Each named turn below is shown by a few rows before and after it. Which turns, in which order, take the first row of each later pair to the second? The first pair is answered.
turn C:
|   9 |  -9 |  -6 |  17 |  27 | -18 | -29 |   8 |  20 |   6 |  36 | -10 |  -2 | -12 | -19 |   8 | -13 |   6 |  18 |  -4 | -23 |   6 |  17 | -10 | |-> | -16 | -27 |  21 |  30 |  13 |   1 |   4 |  14 | -14 |   2 |  -6 | -16 |  23 |  16 |  -7 |  31 |  -7 | -16 |  26 |  -3 | -17 |  -1 |   8 | -12 |
| -17 | -21 |  29 |  13 | -11 |   8 |  12 |   1 | -23 |  -5 | -15 |   7 |  24 |  11 |  -5 |  21 |  -5 |  -7 |  16 |   4 |  13 |   3 |   7 |  -5 | |-> |  -3 | -31 | -15 |  -2 |  -6 |  13 |  -7 | -31 |   2 |  -1 |   0 |  14 | -12 |  -7 |  10 |  -4 |  16 |  15 |  -7 | -22 |   9 |   7 |  17 |  15 |
| -16 |  12 |  11 |   1 |  -7 |  -1 | -10 |  -4 |  -3 |   5 |  -4 | -14 |  -1 |  15 | -14 |  17 |  14 |  12 |  -6 |  -5 |   7 | -15 | -22 | -17 | |-> | -13 |   7 |   0 |  -2 |  -7 |   1 | -13 | -14 |   3 |   6 |  -2 | -12 | -11 |  12 |  -8 |  11 |  20 |  18 | -11 | -12 |   6 | -16 | -19 | -12 |
|  -7 |  12 |  13 |   3 |  -8 | -11 |  13 |  16 | -17 |   0 |   8 |   2 |   6 |  -2 |  -5 |   1 | -14 |  -5 |  12 |  15 |   3 |   5 |  -3 |   5 | |-> | -12 |  -8 |  -6 |   0 | -15 |   5 |  18 |  -5 | -19 |  -1 |  -8 |   4 |  -5 |   3 |  15 |  -4 |   5 |  -2 |  -2 |  -4 |   3 |   5 |   0 |  19 |
turn A:
|  -4 |   3 |  22 | -20 |  11 | -17 |  -9 |  10 |  -1 | -22 |  -7 | -23 |  45 |  11 |  -1 |  -5 |  -1 |  13 |   0 |  35 |   1 | -15 | -31 | -42 | |-> |  20 |  45 |   9 | -36 | -15 | -36 |   7 |   0 | -17 | -16 |  -2 |  12 |  17 |  -8 |   1 | -26 | -20 |  21 | -10 |  15 |  18 | -24 | -10 |  -2 |
| -23 | -19 |  11 |  14 |   6 |  13 | -12 | -13 |  -4 |   7 |  -5 | -21 |   6 |  14 |  18 |  20 |   8 |  -7 |  -3 |  -7 | -23 | -15 |   6 |  -9 | |-> |  -6 |   2 |  10 |  -6 | -19 |   7 |   5 | -25 | -16 |   3 | -20 |  -1 |   2 |  14 |  31 |  11 |   4 |   0 | -14 |  -7 |  -7 | -24 |   8 |  11 |
|  -2 |  18 |  38 |  10 | -29 |  13 |  16 |  13 | -62 |   2 | -20 |  11 |  -1 |  18 | -23 |  11 | -32 | -32 |  -9 | -20 | -18 | -17 |   1 |  17 | |-> | -11 |   9 |  33 |  28 |  -9 |  11 |   3 |  22 | -54 |   7 |   1 |   2 |  -7 |   9 | -36 |  15 | -36 | -37 |   0 | -30 | -29 | -10 |   6 |   9 |
|  -5 | -22 | -16 |  -3 | -14 |  20 |  20 | -16 |  -4 |   5 |  -5 |  11 | -21 |  -7 |  18 |  -9 |   8 |   4 | -16 | -35 |  10 |   1 |  15 |  15 | |-> | -17 | -36 | -18 |  14 |   5 |  22 |   7 |  -8 |   4 |   7 |   8 |  -1 | -20 |  -9 |   9 |  -4 |  11 |  -2 |  -8 | -38 |  -2 |   8 |  15 |   1 |
turn E:
|   2 |  -1 |  52 | -25 | -23 |  12 |  11 | -16 |  -1 | -14 | -57 |  -3 |  10 |  23 | -22 |   3 |  -1 | -17 |   0 |  55 |   0 |  29 |  -4 | -12 | |-> |  16 |  -4 |   4 | -41 | -30 |  18 |   3 | -54 |  14 |  -9 | -44 |  14 | -37 |   3 |  -4 | -27 |  15 |   4 | -26 |  15 |  -1 |  32 |  14 |  24 |
|   5 |   5 | -13 | -11 |  -2 |   2 |  -1 |  -8 |  -1 |   2 |  -8 |  10 |  -5 |  11 |  -2 |  -9 |   7 |   0 | -20 |  -1 |  -4 |   3 |  14 |   9 | |-> |   8 |  15 |   2 |  -9 |   3 |  -8 |  -6 |   6 |   0 |   1 |  -1 |   6 |   7 |  10 | -16 |  -4 |  -7 |  -2 | -10 |  17 |  -3 |   2 |  10 |  -4 |
|  26 |   5 | -23 | -35 |  -6 |   2 | -11 |  -1 |  16 |  -8 |   1 |  -1 | -14 |   8 |  13 | -25 |  -1 |  25 |   0 |  31 |   9 |   4 |   9 |   2 | |-> |  12 |   0 |   5 | -24 |  -6 |   5 |  -2 |  16 |   2 | -11 | -15 | -13 |  14 |  26 |   8 |  -6 |  -6 |  11 |  14 |  49 |  10 |   2 |  -2 | -18 |
|  37 |  49 |  22 | -28 | -19 | -27 |  -3 |  16 |   0 | -12 |  -9 |  24 |  17 | -10 | -20 |  -6 | -26 |   1 | -10 |  37 |  16 | -17 |  -6 |   1 | |-> |   5 |   6 |  18 | -19 | -35 |  11 |  30 |  -5 | -28 | -13 | -57 |  18 |  24 |  19 |  11 |   7 |   6 | -14 | -21 |  13 |  18 | -21 | -12 |  13 |
Now pairs of rows:
Each pair is 2 to 3 turns apart.
|  -2 | -14 | -28 |   1 |  -2 |  30 |  -3 | -18 | -27 |   4 | -27 |  -6 | -13 |  -5 |  17 |  21 |  18 |  -5 |   1 | -26 |  -5 |   7 |  -5 |  -9 | |-> |  -3 |  -1 |   2 |   9 |   5 |  16 |  -7 |  11 | -28 |   0 | -21 | -16 |  14 |  -1 |  -5 |  38 |  -2 | -14 |  21 |   7 |  -6 |   6 | -16 | -34 | => E E
|  28 |  30 |  -2 | -27 | -22 | -11 |  11 |  -5 |  13 |   4 |  -1 |  23 |  -7 |  -9 |  -3 | -16 |  -6 |  19 | -15 |  20 |  16 |  -8 |  -7 |   5 | |-> | -15 |   4 |  14 |  18 | -15 |   5 |  38 |  14 | -32 |  12 | -17 |  13 |   3 |   4 |  -7 |  14 | -12 | -20 |  10 |  -9 |   9 |  -7 |   4 |   8 | => C A C
|  11 |  -1 | -31 | -20 |  -5 |   6 | -32 |  -7 |  28 | -21 |   3 |   6 |   1 |  -2 |  15 | -29 |   4 |  18 | -28 |  42 | -15 |  -6 |   7 | -43 | |-> |  11 |   6 | -40 |  -9 |   7 |  -2 | -36 |  -2 |  28 | -13 |  25 |   8 | -14 | -16 |   6 | -33 |  -5 |  17 | -23 |  27 | -19 |  -1 |  18 | -37 | => A A
|   4 |  28 |  42 | -15 |   1 | -13 |  30 |  21 | -18 | -12 | -22 |   9 |  27 |  -4 | -16 |   4 | -21 | -15 |  13 |  20 |   6 | -11 |  -6 | -11 | |-> | -23 |  -6 |   5 |  17 |  18 |   8 |  32 |   8 | -32 |   6 | -10 |   8 | -11 | -17 |  -8 |   3 |  -8 | -27 |  13 | -44 |  -9 |  -1 |  19 |  16 | => A E A
|  23 |  28 |  16 | -11 | -21 | -20 |  20 |   4 | -10 |   6 |  10 |  20 | -20 | -16 |   0 |   1 | -12 |  -3 |  -4 |   1 |  15 |   1 |  16 |  12 | |-> |  23 |  25 |  10 | -12 | -23 | -15 |  18 |  -2 |  -8 |   6 |  10 |  22 | -27 | -19 |   4 |  -2 |  -8 |  -2 |  -8 |  -6 |  16 |   2 |  20 |  18 | => E E C
|   3 |  26 |  -2 | -17 | -25 |   5 |  26 |  -8 | -33 | -15 | -15 |  20 |   1 | -10 |  20 | -12 | -11 |  -1 |  -7 |  -6 |  25 | -14 |   0 |  29 | |-> |   8 |  33 |  -4 | -18 | -24 |  -1 |  20 |  -9 | -27 | -14 |  -7 |  24 |  -3 | -15 |  17 | -16 | -14 |   2 |  -8 |  -7 |  25 | -13 |   3 |  30 | => E E E
|  -7 |   0 |   4 |   5 |  -5 |  -1 |  -2 |  10 | -14 | -10 |  -2 |  -3 |   5 |  13 |   1 |   2 |  -5 |  -3 |  -1 |  10 |   4 | -14 |   4 |   3 | |-> |   2 |   7 |  -7 |   0 |   0 |  -7 | -14 |   8 |   0 |  -7 |  14 |  -1 |  -5 |   3 |  -3 |  -7 |  -8 |   5 |  -4 |   8 |   1 | -12 |   6 |   3 | => C C
| -17 |  17 |  24 |  40 |   4 | -25 |  13 |  31 | -23 |   7 |  18 |  -6 |  24 |   1 | -20 |  -2 | -26 | -29 |  29 |   8 |  -8 |   5 |  27 | -17 | |-> | -21 |   0 |  24 |  40 |  13 | -19 |   1 |  30 |  -8 |   3 |  16 | -18 |  34 |   8 | -19 |   1 | -14 | -27 |  29 |  20 | -14 |   7 |  17 | -33 | => C C E
|  21 |  29 |  19 |   1 | -10 | -21 |   2 |  -3 |  -7 |   4 |   5 |  17 |  -1 |  -2 | -11 |  -1 | -15 |  -6 |  14 |   1 |  14 | -16 |  -6 |  13 | |-> | -11 | -20 |   9 |  24 |   2 |   9 |   6 | -13 | -15 |   6 | -12 |  -2 |  -1 |  12 |   3 |  13 |  11 | -20 |  16 | -24 |   0 |  -9 |  -8 |   9 | => A E
|  11 |  30 | -28 | -31 |  -3 |  -8 |   7 |  -7 |  27 | -16 |  20 |  38 | -13 | -20 | -13 | -34 |   9 | -13 | -29 |   1 |   0 |  -7 |  11 |  12 | |-> | -19 | -12 | -17 | -21 | -12 |  27 |  29 | -16 |   8 | -23 | -26 |  22 |  11 |  15 |  11 | -14 |  38 | -29 | -31 |   1 |   0 | -10 |  -5 |   6 | => E C
|  29 |  26 |   8 | -12 | -17 |   9 |  20 |   8 |  -5 |   1 |  -9 |  12 | -17 | -22 |  10 |   2 |   4 |   8 |  -8 |  -5 |   6 |  -5 |   7 |  18 | |-> |  33 |  31 |  10 | -12 | -14 |   4 |  19 |  11 |  -2 |   0 |  -5 |  11 | -14 | -24 |   5 |   1 |  -2 |  10 |  -6 |   0 |   6 |  -4 |   8 |  14 | => E E E
|  -3 | -17 |   1 | -22 | -14 |  14 |   0 | -13 |   5 | -14 | -26 |  -4 |  13 |  28 |  20 |  -9 |  22 |  11 | -23 |  12 |  -4 | -14 |  -5 |  -6 | |-> |   1 |  -2 |  19 | -20 |  -6 |  -1 |  -7 |   8 |   9 | -14 | -14 |  -8 |  27 |  26 |   2 |  -2 |   5 |   9 | -10 |  35 |  -4 | -13 | -10 | -23 | => E E
|  -3 |   3 |  29 | -22 |  10 |  -9 |   6 |  31 | -36 |  -9 |  -3 |  -5 |   0 |   9 | -22 |  23 | -16 | -28 |  16 | -30 |  -5 |  13 |  15 |  20 | |-> |  -6 | -25 |  -5 | -20 |  28 |   1 | -21 |  12 |  -6 |  -5 |  14 | -18 | -19 |  -1 | -15 |  10 |   9 | -14 |   2 | -46 | -20 |  23 |  17 |  16 | => E A C
|   7 |  17 |  18 |  -4 | -14 |   3 |   4 |  16 |  -2 |  -6 |   3 |   6 |  23 |  16 |   3 |   5 |  -6 |   0 |   1 |  29 |  13 |   1 | -16 | -10 | |-> |  22 |  26 |  -3 | -14 | -14 |  -5 |  -8 |   5 |  11 |  -1 |  21 |  14 |   0 |   1 |   3 | -12 |  -8 |  14 |  -9 |  17 |  12 |   3 |  -5 |   3 | => E E
| -20 | -24 |  -2 |  21 |   0 |   7 |  37 |  13 | -17 | -15 | -18 |   4 |   0 |  18 |  27 |   4 |  -2 | -34 | -25 | -38 |  11 | -34 |  13 |  38 | |-> |   1 |  20 |  23 |  23 |  19 | -33 |  15 |  51 |  -3 | -13 |  24 |   4 |  13 |   0 | -15 |   6 | -43 | -31 |  -1 |  -2 |  11 | -31 |  13 |  13 | => C C
| -30 | -38 |  -2 |  -1 |  25 |  27 |  -3 |  -5 |   5 | -13 |   4 | -37 |  13 |   7 |  21 |  -4 |   9 |  11 |  -6 |   1 |  -8 |   9 | -11 | -16 | |-> | -33 | -38 | -10 |   1 |  14 |  33 |   9 | -11 |  -8 | -11 |  -4 | -29 |   4 |   5 |  29 |  -6 |  11 |   9 | -10 | -18 |  -5 |   6 |  -4 |   0 | => E C E
| -14 |  -9 |  19 |  16 |  -9 |  15 |  28 |   3 | -22 |   5 | -35 |   8 |  12 |  12 | -15 |  20 |  -4 | -16 |  -5 |  13 |   2 | -15 |   7 |   8 | |-> |  13 |  17 |  14 |   6 |  11 | -13 | -10 |  14 |  17 |   7 |  11 |   6 |   6 | -12 | -40 |   6 | -21 |   4 |  -3 |  36 |  -5 |  -8 |   7 | -10 | => C E
|  -2 | -20 |   4 |   3 | -19 |   2 |  -6 |  13 |  26 |  12 |  22 |   2 |  35 |   2 | -25 | -24 |  -5 |  18 |   3 |  25 | -15 |  -7 | -13 | -46 | |-> |  14 |   9 |  -7 |  -3 | -29 | -14 |   2 |  10 |  15 |  20 |  38 |  26 |  10 | -18 | -26 | -39 | -23 |  23 |   0 |   4 |  -8 | -10 |   7 | -16 | => A A
| -19 |  10 |  20 |  17 |   3 |   0 |  11 |  21 | -19 |  -1 |  -4 |  -1 |   8 |  -2 | -18 |  23 | -10 | -22 |  17 |   0 |  -2 |  -1 |   1 |  -6 | |-> | -25 |  -7 |  19 |  15 |   3 |  10 |  10 |  13 | -15 |  -4 | -13 |  -8 |  13 |   6 | -11 |  25 |   2 | -21 |  12 |   0 |  -4 |  -1 |  -4 | -10 | => C E E
|  19 | -25 |  -7 |  14 | -13 |   4 |  20 |  -7 |  -6 |  -7 | -21 |  -2 |  -4 | -11 |  15 |  24 |  29 |  -5 |  -8 |   0 | -17 |  -9 | -14 |  -7 | |-> |  26 |   2 |  14 |  14 |  -9 | -19 |  15 |  15 |  -7 |  -6 |  -5 |   0 |   8 | -19 |  -5 |  28 |   4 |  -7 |   7 |  21 | -14 | -10 | -14 | -19 | => E C
